(in the rows, 128 means zero)
Families of rows that turns and mirrors carry onto each other, the same ones carrying the whole set onto itself: the rest of each named row's family, in list order
4 families of 8 rows
Rul: [128  94 125 117  92 114 132  97 134 123 165 135 109 157 111]
Tafo: [122 152  99 153 107 113  99 132 137 152 113  99 127 172 127]
riti: [104 112 105 124  86 105 122 123 105 122 127 109 127 186 138]
tuse: [124 114 125 139 124  98 119  98 152 118 114 132 110 189 136]
Meti: [139 102  99 142 113 117  87 132 124 118 142 146 134 164 125]
daza: [133  96 122 133  96 117 129  83 144 133 162 126  99 154 111]
Zode: [132  98 114 136 100 112 141  88 129 123 161 137 102 153 110]
duseg: [121 149 101 141 110 112 105 145 125 147 120 104 132 186 131]
zel: [119 121 119 135 125 102 104  94 157 117 129 132 126 189 131]
tabe: [142 136 105 144  80 132 125 131 111 148 158 106 121 144 115]
zazot: [133 121  96 133  90 122 125 132 110 150 147 118 106 127 116]
podu: [131 108 106 139 107 123  85 141 128 139 154 143 128 162 130]
febef: [134 135 112 137  97 112 152  88 131 144 116  89 118 168 117]
geg: [119 121 122 128 118  87 117  95 152 120 125 117 113 194 137]
roduv: [131 124 104 135  76 124 127 134 114 159 149 102 112 142 108]
tas: [146 135 117 147 116 121 108 105 166 157 150 124 111 147 100]
Beziv: [124 130 117 138 102 108 145  98 129 152 119  79 112 163 107]
Vusi: [134 152 114 146 106 117 102 139 133 142 112 102 126 181 140]
gapu: [119 102 113 115  81 114 122 117  98 124 137 112 116 185 128]
Noso: [145 135 113 149 112 119 101 119 168 143 131 130  99 146 102]
Dufiz: [134 121 102 142  87 143 119 134 116 157 157 113 118 148 106]
Fulim: [129 113 107 135 106 120  89 129 140 126 164 150 119 177 134]
Fevit: [127 128 122 135 112 107 111 100 162 105 118 121 130 191 125]
Guvul: [120 136 117 132  93 105 148  85 143 139 123  90 109 169 108]
porab: [132 140 111 157 127 116 114 111 171 155 145 119 117 154 116]
tos: [143  96 122 110 101 115 137  96 146 127 147 139 111 155 113]
miras: [125 105 109 136  76 107 125 122 101 114 130 112 122 188 136]
nubez: [114 111 104 118  88 110 136 113 105 111 133 108 137 172 139]
pav: [123 146 121 124  91 113 150  99 145 136 121  93 105 153 117]
Zuzan: [116 155  98 157 101 113  99 136 126 129 120  97 125 163 127]
kudo: [143 145 121 149 129 121 119 107 160 152 144 126 108 142 114]
lis: [132 115 117 147 108 116  92 142 132 122 156 147 113 164 133]

The rest of the family of tabe: tuse, Zode, febef, Vusi, miras, kudo, lis
The rest of the family of Zuzan: Meti, zazot, Noso, Fevit, tos, nubez, pav
The rest of the family of zel: Rul, Tafo, riti, podu, roduv, tas, Guvul

Families of rows that turns and mirrors carry onto each other, the same ones carrying the whole set onto itself: the rest of each named row's family, in list order
9 families of 3 rows
gogu: [107 109 121 146 114 125 137 119 126  81 120 140 136 118]
gakoz: [101 104 127 150 114 128 124 126 138  84 110 109 131 132]
buteg: [115 107 127 163 127 112 133 133 129  90  99 129 144 135]
kebab: [107 120 143 131 128 122 116 122 136  68 100 120 138 120]
turuz: [147 117 154 152  99 118  95 162 147 107 127 114 116 146]
Kav: [112 120 126 142 128  99 129 123 134  91 116 120 148 136]
Tola: [ 91 120 125 131 132 135 129 137 144  79 109 140 120 150]
nif: [147 127 148 131 113  96  99 151 155 116 148 130 137 135]
dinur: [126 102  98 150 121 129 123 129 130  82 122 128 129 133]
fozo: [153 125 150 130  97 126  93 160 159 106 141 133 116 141]
dun: [152 120 137 137 144 130 139 175 158  74 127 152 107 124]
zer: [151 126 136 151 112 112  99 152 155 112 155 119 124 139]
kag: [150 108 140 135 142 123 101 171 173  77 127 166 121 115]
maz: [134 117 128 117 140 111 115 171 162  81 125 147 113  91]
nomup: [140 114 156 133 141 137 115 170 140  91  91 164 125 117]
difas: [127 111 133 148  82 123  99 157 160 117 124 139 133 129]
tipes: [131 129 154 133 162 117 129 172 156  91 120 158 115 121]
Fof: [ 97  96 142 161 127 122 138 132 147  84 117 122 123 131]
vinab: [142 132 139 116 146 127 122 170 132  86 112 155 108 111]
gan: [145 112 137 123  89 104  90 143 144  93 136 142 127 145]
soge: [101 107 121 148 146 118 111 136 148  69  96 125 118 127]
sedeg: [136 115 152 133 102 119  86 147 138 116 150 125 119 120]
vekuv: [136 123 140 123 165 104 126 169 146  90 116 152 135 115]
nakif: [123 131 149 136 110 130  95 142 167 115 149 130 105 124]
fareg: [148 116 129 127 149 150 101 179 158  84 129 136 123 112]
tar: [139 136 139 150  89 116  93 136 166  94 120 129 122 145]
sadi: [131 106 135 126 149 129 133 173 154  76 113 159 112 108]

The rest of the family of gogu: vinab, sedeg
The rest of the family of nomup: dinur, nakif
The rest of the family of Tola: difas, fareg
The rest of the family of kebab: maz, gan
The rest of the family of vekuv: Kav, nif
The rest of the family of fozo: gakoz, sadi
The rest of the family of zer: buteg, tipes

Families of rows that turns and mirrors carry onto each other, the same ones carrying the whole set onto itself: the rest of each named row's family, in list order
9 families of 3 rows
gokep: [168 126  89 122 136 130  93 136 120 138 117 143 126 121 133 127 119 141
 125 127 137 123 123 118 139 150 136 162 138 147 118  98 111 145 133 125
 129 130 122 119 108 126 122  98 110 127]
Rimop: [123 139 137 123 116  98 120 127 152 115 122 107 127 151 115 134 152  96
 126 143 145 129 112 133 118 130 146 116 132 122 136 146 124 111 125 120
 153 134 147 137 107 126 133 144 129 135]
vab: [176 122 101 119 129 122 100 135 120 150 142 141 112 131 133 116 109 151
 134 147 122 120 129 129 144 151 134 160 134 141 132 101 127 154 137 125
 122 133 123 114 111 122 121 101 124 134]
gofeb: [117 150 140 134 116 115 129 136 162 101 106 119 136 148 120 141 137  96
 130 131 145 132 125 136 116 120 136 108 132 112 124 144 133 102 128 118
 150 129 144 143 118 123 132 143 135 135]
zofi: [101 136 130 124 135 138 147 131  99 138 133 123 133 124 132 136 132 144
 139 121 104 149 141 104 144 107 104 105 117 113 126 100 152 160 127 147
  84 110 127 108 151 128 128 123 146 132]
sunan: [109 138 144 125 121 129 145 130 109 157 120 123 133 107 119 151 119 152
 121 120 102 136 148 106 139 120 107 100 110 121 137 107 137 161 131 150
  76 115 129 108 122 132 128 148 143 139]
bofif: [107 129 153 126 111 136 141 114 109 144 119 125 139 113 129 137 123 145
 121 121 108 145 149 113 140 115 114 100 106 112 148 109 147 156 130 144
  80 103 113  99 125 118 117 137 137 129]
rapov: [112 145 133 129 125 113 119 130 147 107 105 114 146 140 120 147 162  97
 110 126 152 134 120 114 110 116 140 112 128 118 131 147 122 103 119 123
 145 124 146 127 109 124 132 142 120 140]
pupu: [176 122 101 130 146 123 113 135 124 139 129 151 110 122 135 126 116 159
 138 136 131 117 124 131 141 157 137 157 142 139 124 102 121 129 131 131
 127 129 118 111 114 127 125  97 120 126]
papup: [170 138  94 130 132 119 106 143 123 136 128 151 114 136 128 120 104 151
 134 136 132 124 131 127 144 146 132 157 153 153 123 101 134 141 131 119
 134 124 119 124 123 129 118 100 126 125]
gosor: [ 97 139 134 124 117 138 151 128 107 133 129 130 129 116 133 137 124 138
 138 121 103 140 156 107 149 108 106 107 111 116 130 115 147 167 130 147
  95 106 112 110 137 121 114 133 151 130]
fuzo: [116 130 136 127 125 101 133 133 158 107 113 120 136 141 130 142 150  97
 136 126 150 130 112 132 120 121 142 110 135 110 138 145 128  95 125 127
 145 124 145 133 111 118 142 137 124 130]
buvi: [168 124 102 124 127 126 102 125 122 151 124 141 127 129 133 120 111 160
 126 134 133 130 115 139 142 150 137 152 152 147 129  95 125 141 134 128
 122 127 120 112 111 132 107 107 116 111]
ligo: [111 129 135 125 124 147 153 132 108 140 129 127 138 115 131 140 140 140
 137 121 103 128 147  96 152 112  96 108 103 110 128 127 152 161 126 137
  89 109 118  98 127 123 136 125 150 132]
Kogog: [114 146 138 122 114 100 121 129 149 133 112 106 144 146 119 149 147  99
 114 125 144 134 110 131 107 120 138 110 140 118 137 125 132 102 120 130
 141 125 161 138 113 129 130 151 126 133]
kuvuf: [118 153 140 136 113 103 123 120 157 124 109 114 142 143 123 136 140 110
 117 133 153 132 113 134 114 128 140 104 138 118 133 145 123  96 128 119
 136 124 147 125 107 118 129 154 117 123]
Fov: [110 147 153 127 130 109 127 141 143 100 107 118 133 145 120 134 144  89
 132 124 148 137 119 125 125 124 127 108 138 108 125 133 123  98 132 117
 137 131 154 130 117 124 145 136 138 132]
luvu: [102 134 141 126 117 133 151 121 115 142 143 115 128 123 122 141 131 135
 135 133 102 139 147 103 142 112 120  94 101 120 139 123 141 166 131 144
  82 111 119 108 133 123 128 142 144 146]
Besez: [169 143 103 126 152 115 103 139 125 133 122 143 109 128 136 118 109 156
 137 138 128 122 128 125 140 150 122 156 151 141 110  93 125 132 128 120
 124 138 141 127 119 132 129  96 121 125]
sir: [162 121  98 122 129 126 112 134 123 148 125 151 119 121 134 114 122 140
 131 135 134 127 121 122 130 151 137 172 155 153 111  99 117 147 129 120
 121 124 141 130 120 133 136 104 125 117]
Fip: [116 148 150 134 118 114 137 133 145 119 107 122 143 138 122 130 155  94
 118 133 143 128 122 121 101 123 137 126 137 120 120 153 126 104 123 116
 134 122 160 132 118 131 149 142 132 141]
nitib: [100 126 132 137 129 129 154 121 108 141 126 122 129 110 132 139 135 145
 140 121 103 137 143 108 148 115 113 104 105 112 135 119 148 158 123 158
  86 103 109 110 136 125 133 129 136 137]
tedeg: [105 122 130 119 124 144 139 124 113 133 120 127 135 107 130 150 134 150
 121 118 108 142 154  91 140 107 117 106 101 122 136 111 137 167 121 144
  79 110 114 108 131 121 127 133 130 140]
Kupo: [172 121  95 118 136 130 105 128 127 142 131 145 110 130 138 126 130 148
 134 137 128 113 124 118 148 147 129 160 142 146 115  95 137 129 116 109
 129 131 124 124 120 126 125  93 128 119]
rukog: [121 145 136 133 121 115 137 122 163 116 110 115 137 142 131 149 150  88
 135 126 146 130 121 120 128 129 132 103 134 124 123 148 127 104 117 112
 143 129 152 138 106 134 149 129 134 136]
kuve: [108 114 148 114 120 147 150 128 108 140 125 137 133 107 135 133 136 144
 125 127 104 144 155 103 133 109 114 126 115 119 129 113 144 161 125 140
  74 110 132 109 140 128 131 134 155 139]
bida: [173 125 108 113 128 125  95 148 114 157 129 145 122 127 120 129 110 144
 123 126 131 116 119 129 133 151 134 160 146 141 130  80 121 130 142 122
 122 130 131 111 108 122 117 114 126 122]

The rest of the family of zofi: Fov, Besez
The rest of the family of bofif: buvi, kuvuf
The rest of the family of Kupo: ligo, rukog
The rest of the family of kuve: sir, Fip
The rest of the family of gokep: rapov, tedeg
The rest of the family of fuzo: pupu, nitib

Families of rows that turns and mirrors carry onto each other, the same ones carrying the whole set onto itself: the rest of each named row's family, in list order
3 families of 6 rows
batov: [118  87 131 114 133 126 153 128 146 127 101]
malo: [114 136 123 131 114 123 147 119 108 142 117]
Luv: [144 141 146 143 139 146 149 139 150 115 125]
rar: [130  93 114 117 135 134 123 123 139 110  96]
rizu: [139 138 159 146 133 138 139 159 116 132 130]
Sofun: [117 121 125 145 148 118 151 131 132 152 152]
mase: [134  99 110 132 162 135 117 160 151 145 122]
ripad: [129 132 112 141 112 142 135 117 115 119 116]
mam: [126  89 143 113 150 134 117 169 136 135 125]
Misag: [137 141 126 164 144 129 139 151 124 154 132]
zapon: [124 136 138 127 138 126 104 132 107 119 138]
Nupuv: [134 121 136 114 156 126 121 167 148 145  99]
Zik: [116 100 117 112 140 113 131 121 132 139  93]
Nuvo: [120 118 130 136 108 142 162 124 121 126 126]
pak: [140 116 118 132 151 146 137 142 172 125 122]
munu: [106  92 132 112 153 119 133 142 137 146 148]
sovar: [126 135 140 102 149 125 102 141 134 123 108]
manu: [132 122 132 155 137 139 119 152 103 132 149]

The rest of the family of sovar: Luv, Sofun, zapon, pak, munu
The rest of the family of rar: batov, malo, ripad, Zik, Nuvo

Families of rows that turns and mirrors carry onto each other, the same ones carrying the whole set onto itself: the rest of each named row's family, in list order
5 families of 5 rows
Fefi: [121 153 131 114 122 107  92 131]
sepaz: [117 138 106 127 126 164 111 144]
zami: [129 147 133 136 113 123 149 163]
Vapov: [110 129 119  86 129 126 134 158]
lafog: [126 131 122 136 122 160 103 138]
dunad: [124 141 117 137 111 131 148 163]
ker: [125 147 129 129 135  94 103 138]
fasob: [160 155 143 111 132 140 103 151]
mumal: [127 140 128 140 104 125 151 150]
vite: [126 151 136 113 142 101 104 131]
vob: [119 128 119 136 125 154 106 125]
Biso: [126 126 122 141 125 160 106 140]
Vuzo: [108 128 123  88 130 133 120 158]
mulof: [116 149 128 122 136 102  97 140]
Goge: [162 149 139 107 133 143 113 160]
fimug: [121 147 135 116 134  97 107 130]
fak: [118 140 127  87 146 128 137 156]
bogul: [110 125 119  85 128 122 131 156]
febe: [107 135 132  89 132 132 131 160]
zogu: [128 132 116 130 127 161 108 129]
botu: [160 152 145 111 135 140 101 154]
kiba: [129 127 123 139 108 113 144 149]
buvuf: [158 144 148 129 136 137 112 162]
barag: [127 138 121 140 111 129 147 163]
Palun: [164 145 136 115 137 133 107 163]

The rest of the family of fak: Fefi, sepaz, kiba, buvuf
The rest of the family of febe: mumal, mulof, zogu, Palun
The rest of the family of Vuzo: zami, ker, vob, Goge

Families of rows that turns and mirrors carry onto each other, the same ones carrying the whole set onto itself: the rest of each named row's family, in list order
4 families of 8 rows
Terid: [144 153 125 135 149 179  87 118]
Miz: [151 158 104 135 134 155  77 121]
taven: [151 152 131 161 140 138  66 128]
sakem: [158 165 114 143 142 142  81 122]
bezi: [160 163 114 132 144 153  79 120]
Gumu: [152 161 104 145 134 144  78 124]
gasuf: [118 135 156 111 154 127  80 136]
mis: [149 146 109 153 152 155  84 117]
dul: [151 148 112 151 153 160  86 118]
Vagof: [149 145 131 138 135 168  64 120]
kotib: [ 96 156 139 119 139 130  94 146]
gilo: [119 145 147 113 163 120 100 117]
Refet: [109 137 135 100 150 145  95 118]
Boger: [ 94 146 147 120 145 130  97 120]
nen: [139 161 120 170 144 141  88 129]
misu: [158 152 140 144 148 151  68 120]
nase: [103 159 148 118 147 128  98 144]
ruke: [ 96 152 138 108 140 140  93 142]
mige: [100 129 134 120 135 132  75 143]
Fifik: [106 156 147 108 149 139  95 140]
finam: [ 91 143 147 120 143 130  96 120]
luro: [109 127 143 105 146 143  78 136]
bogeb: [127 151 108 155 132 169  82 126]
Nir: [141 145 120 155 128 155  64 129]
vir: [150 146 112 152 155 155  86 118]
rigo: [104 143 130 131 146 107  94 130]
sev: [ 90 137 118 118 136 133  88 126]
ziven: [153 162 138 151 161 154  91 118]
derob: [ 94 142 148 121 144 130  96 122]
Kavav: [ 93 144 148 118 147 133  98 122]
Febi: [149 147 109 155 155 155  85 119]
fon: [110 135 147 128 148 116  80 144]

The rest of the family of Gumu: Miz, sakem, bezi, kotib, nase, ruke, Fifik
The rest of the family of bogeb: Terid, gilo, Refet, nen, rigo, sev, ziven

